Each row below has a hidden score, from 0 to 30, with 15 about the middle. What is it? The score is a weighted sum of the row's numbers plus the product of two more (or one squared), each taken from its middle value.
[ 1.    0.4   1.29 -0.87 -1.94  0.44  0.73  0.06 -0.08  0.2   1.79  0.32  0.56  0.66 -1.27 -2.22] 12
[-1.47 -0.69 -0.24 -0.61 -0.9   1.58 -1.19  1.58  0.09  2.53  0.9   0.63 -1.23 -1.16 -0.96 -0.96] 4
[ 1.37  0.54  0.5   0.47  0.78  0.09 -1.33  0.59 -1.15 -0.4   0.17  0.02 -0.24  0.49 -0.33 -0.17] 16
[ 0.46 -0.42 -0.23 -1.07 -1.37  0.52  0.86  1.69 -0.81  0.13 -0.75  1.83  1.16 -1.45 -0.53 -1.13] 13
[ 0.36 -0.78  0.76  0.4  -0.69 -0.85  1.72 -1.27  0.1  -0.81  0.83 -0.14 -0.37  0.23 -0.19 -0.81] 12
[ 0.55 -0.62  0.63 -0.31 -0.42 -1.21  0.6  -1.17  0.84 -0.92  0.09  1.27  0.39  0.78 -1.02 -0.11] 16
[-0.86  0.11 -1.14 -0.68  0.34 -0.8  -0.71  1.78 -0.31 -0.16  1.31  0.74 -0.5  -1.08  0.5  -0.69] 17
[-0.96 -1.04  0.81  0.03  1.29  0.1   0.65 -2.73  0.66 -0.83  1.3  -0.27 -0.18  1.16 -0.72 -0.64] 14
[ 0.34  0.4   0.93  1.94  1.06 -2.22 -0.1  -1.04 -0.58 -0.26 -0.54  0.02 -0.67  1.53 -1.39  2.9 ] 16
[ 1.87  1.86  0.14 -0.79 -0.93  0.06 -1.5  -0.08 -0.87 -0.14  0.2   1.03  1.22 -0.42  0.4  -2.21] 28
[ 0.09  1.39  0.38 -0.38 -0.99 -0.22  0.87  0.07 -1.14  1.44  0.55  0.19  0.59  0.3   0.33 -0.16] 13
[-1.74 -0.45  1.31 -0.53  0.28  2.13  0.15  0.38 -0.79  1.09  0.43 -1.77 -0.59  0.43  1.32  0.18] 2
[ 1.98  2.34 -0.28  1.15 -1.67 -0.68  0.3   0.47  1.01 -0.33 -0.49  0.56 -0.93 -0.67  0.09 -0.55] 18
[ 0.99 -0.02  0.2   0.51 -1.12  0.33 -0.86 -0.64 -0.21 -0.16 -0.34 -0.37 -0.16  0.35 -0.65 -0.4 ] 18
[-1.34 -0.02  0.21 -1.14  0.8   1.04  0.84  0.53  0.88 -1.64 -0.96 -2.31  0.68  1.66  1.37  0.4 ] 15
[-0.1   0.99  0.33 -0.04 -1.16 -0.55  0.67 -0.99 -0.2  -0.19  0.01 -1.78 -0.87 -0.15 -0.06 -0.1 ] 13
[-0.28  1.36  1.28  0.26 -0.82  0.41 -0.11 -0.59 -0.82  1.23  0.37  0.01 -0.35  2.18  0.76 -0.99] 12
[-0.59  0.58 -0.69 -0.76  0.12  1.97  0.08 -0.69  1.03  0.28  0.38  0.63  0.55 -0.49 -0.64 -0.95] 15
[ 2.14 -1.36 -0.28 -1.61 -1.34  0.12  0.79  0.81  0.26 -0.34 -1.52 -0.33  0.13  0.36  0.76 -1.19] 21
[ 0.41  1.69  0.19 -0.28 -1.28  1.02 -0.82  1.49  0.27  1.67  1.37  0.86 -1.19 -1.08 -1.43 -0.52] 7
[ 1.07 -0.44  0.87 -0.91 -0.56 -0.69 -0.44 -0.44 -0.44  0.34 -0.61  0.01 -0.48 -0.05 -0.5   0.53] 15
[ 0.13 -0.29  0.67  0.62  0.2  -0.26 -0.88 -0.08 -0.18  0.16 -0.55 -0.51  0.04 -0.55  0.25 -0.05] 14
[-0.41  0.29  0.02 -0.95 -1.09 -1.71 -0.03 -0.51  0.29  0.32  0.03  0.    0.2  -0.41 -0.61  0.57] 18
[ 0.03  0.08  1.26 -0.52 -0.74  0.54  1.44 -1.5   1.15 -1.16  1.    1.27 -0.29  0.65  0.48  0.23] 13
[ 0.99  0.58  1.13  0.34 -0.39 -0.79  1.52  0.52  0.24  0.56 -0.5  -0.75 -1.6   0.6   0.77  0.3 ] 6
[ 2.1  -0.29  0.63 -0.69  0.5  -0.77 -0.58 -0.76 -0.46 -0.32 -0.78  0.25  1.08 -0.03 -0.35 -0.21] 21
[ 1.83  0.04 -0.87 -1.98 -0.05  0.27  1.11  0.69 -0.21 -0.33 -0.75  1.56 -1.16  1.47 -1.04 -0.53] 16
[ 1.56 -1.47 -2.42 -1.83 -0.23 -0.66 -0.1   1.97  0.49  0.57  0.48  3.1   0.35 -0.7  -1.28 -0.53] 16
[ 1.18  0.29  1.41  1.1  -0.32 -0.08 -1.3   0.49  0.26  1.1   0.79  0.8   0.17 -0.7  -1.4  -1.82] 10
[-0.58  0.54 -1.27  1.04 -0.2   0.66 -0.8   0.59 -0.74 -0.26  0.09  0.07 -0.83  0.34 -0.03 -0.3 ] 15
[-0.25 -0.96 -2.44 -0.77 -0.39  0.62  0.98  2.07 -1.2  -1.14 -1.29  1.58  0.87 -0.35 -0.14 -1.03] 18
[-0.2   0.97 -0.54  0.9   0.49  0.25  0.9  -0.18  0.89 -0.41  1.69  0.02 -0.11  0.45 -1.56 -0.95] 12
[ 1.16  0.1  -0.31 -0.24 -0.7  -1.05  0.89  2.02  0.31 -0.28  0.68  0.59  0.66 -1.62 -1.09 -1.92] 11
[-0.54  0.09 -0.58 -1.56 -0.38 -0.47  0.75  0.11  0.06  0.03  0.8  -0.85 -0.7  -0.24  0.13  0.84] 13
[-0.26 -0.06  1.56  0.32  0.19 -0.31 -0.61 -0.29  0.18  0.29  0.75  0.27 -0.34  0.71  0.56 -0.82] 11
[ 0.19 -0.93 -0.26 -0.34  1.14 -0.61 -0.48  0.6   0.64  1.04 -0.54 -0.11  1.39 -0.55  0.99  0.18] 13
[ 0.12  0.42 -0.11 -0.75  1.38  0.21 -0.64 -0.5  -0.3   0.   -1.11 -1.57  1.17 -0.19  1.    1.22] 18
[ 1.58  1.72  1.36  0.03 -1.36 -0.51  0.94 -0.81 -1.28  0.73  0.08  0.26 -1.12  0.62 -0.3   0.14] 15
[ 0.23 -0.24  0.08  0.77  0.97  0.25  0.05 -1.63  0.45 -1.72 -0.03 -0.77 -0.39  1.4   0.73 -0.23] 23
[-0.64 -0.17  0.77  1.31  0.35  2.08 -0.15 -1.78 -0.48 -0.55 -1.17 -2.83 -1.11  2.41  1.87  1.4 ] 16
[ 0.92  0.88  0.11  0.12  0.3  -0.48 -0.34 -1.79  0.17 -0.73 -0.73 -1.56  1.04  1.39  0.17  3.47] 18
[ 1.27 -1.23 -0.11 -0.65 -0.29 -0.98  0.49  0.25  0.64 -0.11  0.77  0.16 -0.9  -0.92  0.53 -0.99] 13
[ 0.29 -0.08  0.55  1.1   0.24 -0.3  -0.24 -0.43  0.03  0.08 -0.1  -0.11  0.11  1.22  0.53  1.3 ] 12
[-0.78  0.25  0.47 -0.57  0.09  1.45  0.65  0.   -0.54  1.4  -0.2   0.43 -1.44 -0.9   1.02 -0.46] 15
[-0.33 -0.07  0.79 -0.56  0.87 -0.79 -0.39 -0.99  2.28  0.78 -0.35  0.69 -0.9  -0.07 -1.62  0.2 ] 11
[ 0.12 -0.28  0.47  0.75  1.11 -0.47  0.29  0.42 -0.56  0.19  1.48 -0.22  0.25  0.52 -0.64  0.07] 9
[ 0.62 -0.05 -0.07  0.61 -0.84 -0.27 -1.02  1.02  0.11  0.16 -0.21  0.    0.44 -0.64 -0.47 -0.3 ] 13
[ 0.34  0.86 -0.04  1.2  -0.55 -0.84  0.01 -0.7  -0.67  0.35 -0.38  1.48 -0.31  0.38  0.07  0.7 ] 19
[ 1.28  0.67 -0.45 -0.02 -1.26 -1.1   1.2  -0.14  1.51 -0.94  1.18  0.47  0.29 -0.17 -0.79 -0.39] 16
[-0.28  2.65  1.49  0.71 -0.47  0.74 -1.9   0.28  1.67  0.57  1.06 -0.12 -0.83 -0.59  0.17 -0.46] 11
[-0.78 -1.14 -2.27 -1.89  0.45  1.97  0.7   3.24  0.33  0.96  1.19  0.88  1.87 -0.9   0.49 -3.08] 12
[ 0.85 -0.31 -0.93  0.45  1.    0.15  0.46 -0.64 -0.8   0.02  0.23  0.11  1.6  -0.28  0.71  0.8 ] 19
[-1.61 -0.1  -1.   -1.24  0.28  0.4   2.41  2.05  1.34 -1.65  0.26 -2.29  1.64  0.46  1.88  0.73] 9
[ 0.7   0.05 -0.25  1.25 -0.86 -0.65 -0.24 -0.19  0.11 -0.11 -0.21  0.41  0.    0.54  0.66 -0.84] 19
[-0.3  -0.18  0.83  0.13  0.63  1.82 -1.24 -1.79 -0.54 -0.31  0.72  0.59 -0.94  1.11 -0.47 -0.61] 16
[ 0.45  0.21  0.31 -0.29  0.36 -0.59  1.24  0.12  0.17 -0.56  0.03 -0.44  0.67 -0.33 -0.31  1.47] 12
[-0.9   1.29  0.21 -1.25 -2.12  1.35  0.13  0.5  -1.57  0.17  1.81 -0.47  0.12 -0.98  1.42 -1.65] 15
[-1.3  -0.77  0.48 -0.01  1.02  0.47  0.39 -0.92  1.07  0.42  1.75 -0.57 -0.04 -1.38 -0.34 -1.24] 10
[-0.94 -0.8   2.17 -0.4  -0.26  0.79  0.12  0.04 -0.75  1.31 -0.06  0.83 -0.2   0.21 -0.95 -1.44] 7
[ 1.98  0.8   0.69  0.31 -2.11 -0.1   0.24 -0.82  0.42  0.38 -0.68  2.21  0.19 -0.82 -0.84 -1.42] 18
[ 0.25 -0.22 -1.53 -0.23  1.03 -0.11  1.26 -0.03  0.66 -0.48  0.52 -0.36 -0.25 -1.9  -0.51 -0.38] 15
[-0.86 -0.89 -0.65  0.16 -0.88 -0.89  0.35  1.62 -0.18 -0.84 -0.27  0.09  0.08  0.49 -0.19  0.07] 10
[-1.42  1.77 -2.14  0.39 -0.15 -0.87  0.4   0.7   2.02  0.14  1.13  0.98 -1.09 -0.29 -1.02  0.37] 12
[ 0.98 -0.53 -0.19  0.27 -0.84 -0.02 -0.29 -0.01  0.12 -0.27 -0.58 -0.49 -0.79 -0.83  1.13 -0.69] 16
[ 0.65  0.08 -1.81 -2.2  -0.29  1.84 -0.9   1.23  0.02  0.77 -1.29 -0.28  2.   -0.26 -0.04 -0.47] 22
[-0.42 -0.35  0.28 -0.09  0.99 -0.2  -0.82 -0.13  0.77 -0.68 -0.37 -0.23 -0.47  0.1  -0.23 -0.59] 14
[-1.44 -1.25  0.27  0.67  0.05 -0.12  0.65 -1.88  0.98  1.54  0.89 -0.56 -1.29  0.    1.19 -0.05] 10
[-0.33  0.76  0.84 -0.03 -1.28  1.27  0.06 -1.09 -1.26 -1.59  0.04  0.58 -1.21 -0.49 -0.26 -1.32] 18
[-0.12 -1.65 -0.84 -0.93  1.41  1.19 -0.6   0.35 -0.71 -0.46 -0.84  1.83 -0.09 -0.17 -0.96 -1.37] 17
[ 1.42  1.11  1.02  1.36 -2.98 -1.05 -1.91 -0.17  1.31  1.69  2.2   2.55 -1.52 -1.09 -2.36 -3.7 ] 14
[ 1.39  0.02 -0.31  0.39  1.21 -1.37  0.15  0.11  1.26 -0.28  1.23  0.71 -0.64  0.2  -0.63 -0.44] 14
[-0.19  2.11  0.9   1.04 -3.56 -0.72 -1.26 -0.92  0.32  1.45  0.36  1.17  0.16  0.42 -0.19 -1.75] 18
[-1.24  0.98 -0.89 -0.17 -1.31  1.49  1.51 -0.71 -0.48  1.31 -0.35 -0.68 -1.51  0.79 -0.55  0.89] 7
[ 0.58 -0.72  1.05 -0.54  1.53 -1.19 -1.82  0.5  -0.4   0.27  0.86 -0.83 -0.33 -0.03  1.63 -0.17] 16
[-1.07  1.38  0.26 -0.62 -0.07  0.33 -0.79  0.17  0.19  0.98  1.87  0.28  0.16 -2.05 -1.16  0.51] 23
[-1.43  1.51  1.44  1.   -0.63  0.3   0.35 -1.54 -0.43  0.25  0.39 -1.06  0.62 -1.48  0.74 -1.34] 18
[ 1.09  0.02  0.07  0.32  1.02 -2.12 -1.01 -0.21 -0.04 -1.45  0.66  0.04 -0.02  0.46 -1.73  0.29] 19
[ 0.99 -0.75 -1.15 -0.6   0.31 -1.26  1.89 -0.34  0.45 -1.68 -1.34  0.43  0.45  1.3   0.65  1.01] 20
[ 0.08  1.47  1.52 -0.49 -0.09  0.74 -1.97 -2.26  0.51  0.4   0.19  0.12  0.4   1.07  0.74 -0.02] 21
[ 1.78 -0.88  0.57  0.34 -0.45 -1.58 -0.24 -1.04 -0.81 -0.67 -0.43  0.83  0.19 -0.95  0.94  0.03] 24
[ 0.22 -1.2   1.49 -0.87 -0.79  0.2   0.18 -1.36 -0.91  0.86 -0.08 -0.15  0.1   0.96  0.2  -0.71] 12
[ 2.29  1.36  2.39 -0.52 -0.34  0.09 -0.95 -0.63 -1.99  0.23  0.66  0.08  1.87  1.23  0.8   0.62] 19
[-1.01 -0.19 -0.95  0.61 -0.32  0.27  1.34 -0.05  1.49  0.27 -0.31 -1.01 -1.69  0.19 -0.44  0.51] 5
[-0.02  1.97  0.02  0.56 -0.91 -0.37 -0.08  0.2   0.21  0.99  0.18 -0.07  1.08  0.18 -0.11 -1.12] 15
[ 0.13  1.04 -0.42 -0.31 -0.06  0.14  0.68  0.41 -0.03 -0.76  0.75  0.74  0.02  0.53 -0.5   1.24] 13
[ 0.96 -0.33  0.64 -2.15  0.26 -1.31 -0.38  1.29 -1.99  0.1  -0.33 -0.64  0.92  1.42 -1.63 -0.61] 13
